cols: K R G U H
Q_102: [156 136  82 181 133]
Q_773: [125 134 127  90 144]
Q_52: [ 82 180 156 133 136]
row of Q_52	[ 82 180 156 133 136]
order: [133 156 136  82 181]	Q_102
row of Q_773	[125 134 127  90 144]

cols: J N T D
Q_68: [100 100 100 149]
Q_223: [ 92 183 100 149]
Q_138: [ 83  83  83 154]
places Q_68: [100]	0 1 2
places Q_138: [83]	0 1 2
down: [100 183]	N
row of Q_138	[ 83  83  83 154]
order: [ 83  83 154  83]	Q_138

cols: L X B Y
Q_691: [133 133 133 182]
Q_173: [123 143 127 120]
Q_862: [104 155 153  87]
Q_142: [123 134 143 128]
Q_25: [138 133 153  98]
Q_48: [123 143 123 123]
order: [143 127 120 123]	Q_173
down: [134 133]	X
order: [ 98 138 133 153]	Q_25
row of Q_862	[104 155 153  87]
places Q_48: [123]	0 2 3
places Q_691: [133]	0 1 2

cols: P W C M V
Q_795: [ 94 119  98 179 157]
Q_121: [ 94 119  98 141 178]
Q_968: [ 94 119 138 137  98]
down: [98 98]	C
places Q_968: [137]	3

cols: modit monot Gor subip Pomim mez Fidur Levo
Q_920: [117 144  92 117  92 117  92 109]
Q_625: [156 132  81 117 117 151 122  75]
Q_457: [118 144 118 127 118 117 134 153]
Q_979: [150 112  81 124 130 128 126 138]
Q_411: [140 144  92 117 118 142 127 109]
Q_798: [120 130  93 116 133 151 102 130]
Q_686: [146 117 129 136 138 139 128 117]
order: [138 126 128 130 124  81 112 150]	Q_979
row of Q_920	[117 144  92 117  92 117  92 109]
places Q_920: [92]	2 4 6

cols: E Z S Q A
Q_634: [152  77 167 117 134]
Q_490: [152  77 128 117 134]
Q_254: [168 153  79 117 134]
Q_410: [151  77 167 117 135]
Q_683: [151 151 151 118 134]
Q_501: [151  78 161 118 150]
Q_387: [127  88 134 150 129]
Q_557: [151  82 128 121 134]
Q_851: [153 104 128 144 133]
Q_947: [153  79 168 117 135]
Q_544: [151  88 127 129 134]
Q_869: [162  96 168 108 140]
places Q_683: [151]	0 1 2
order: [151 128 134  82 121]	Q_557
order: [ 79 117 135 153 168]	Q_947
order: [134 151  88 127 129]	Q_544
places Q_634: [134]	4

cols: sumik gileb megu rovir Nazal sudif Zik kog
Q_342: [151 128 165 156 112 137 149  92]
Q_988: [180 125 144 137 119 133 152  65]
Q_730: [135 136 117 179 100  97 146 127]
Q_808: [140 150 132 171 110 100 142 113]
Q_244: [133 100 104 114 120 129 153 112]
Q_265: [124 110  84 148  93  99 167 125]
Q_79: [154 118 164 173 110 121 160  97]
down: [153 167]	Zik
row of Q_79	[154 118 164 173 110 121 160  97]

cols: lile mer Zoti Saved zop sed
Q_288: [ 92 144 113  89  73 138]
Q_460: [145 145 128 128 128 145]
Q_583: [103 103 103 106 124 135]
places Q_583: [103]	0 1 2
places Q_460: [145]	0 1 5

cols: Zap suzo koves Vusa Veles
Q_731: [122  68 167 107 168]
Q_93: [122 110 167 107 168]
Q_148: [122 111 167 107 168]
Q_8: [107 168 168 122 110]
[122 110 167 107 168]	Q_93
order: [168 110 168 107 122]	Q_8
places Q_93: [167]	2
down: [122 122 122]	Zap
row of Q_148	[122 111 167 107 168]
down: [110 111]	suzo
order: [107 110 167 168 122]	Q_93

cols: bubel tenuf susu zisuf Voto Bizi zuta
Q_249: [123 128  90 128 129 157 114]
Q_47: [150 122 125 128 115 124 172]
Q_156: [ 91 129 152 171 133 150 125]
Q_607: [171 125 151  91 129 150 133]
Q_161: [104 127  89 141 130 142 109]
Q_349: [122 158 124 128 131 125 138]
Q_718: [114  90 157 129 129 128 123]
Q_685: [171  79 128 121 111 138 163]
down: [129 115 133 129 130 131 129]	Voto
order: [133 150 129  91 151 125 171]	Q_607
places Q_249: [128]	1 3
order: [114 157 129 128  90 128 123]	Q_249
down: [125 133 109 138]	zuta
row of Q_47	[150 122 125 128 115 124 172]
down: [157 124 150]	Bizi

cols: vidis fiz Pomu Nota
Q_518: [160 103 112 112]
Q_487: [147 143 166 133]
Q_230: [108 126 119  87]
Q_239: [104 143 174 162]
Q_296: [112 104  73 108]
Q_258: [155 126 112 104]
Q_997: [88 88 88 88]
Q_751: [133 133  96 102]
Q_708: [104 112  81 137]
Q_333: [104 145 181 162]
places Q_997: [88]	0 1 2 3
places Q_751: [102]	3
row of Q_258	[155 126 112 104]
places Q_239: [104]	0
places Q_518: [103]	1

cols: sef fenub gidom fid dat Fuzus gevu zuvef
Q_671: [118 174 118 186 174 179 159 123]
Q_315: [147 150 144  78 116 155 175  73]
Q_180: [ 77 173 149  80 111 165 142 156]
Q_382: [117 104  74 141 183 125  86  82]
Q_545: [124 121 157 176 186 151 155 144]
places Q_671: [174]	1 4
order: [156 142 165 111  80 149 173  77]	Q_180
order: [155  78 144 147  73 116 150 175]	Q_315

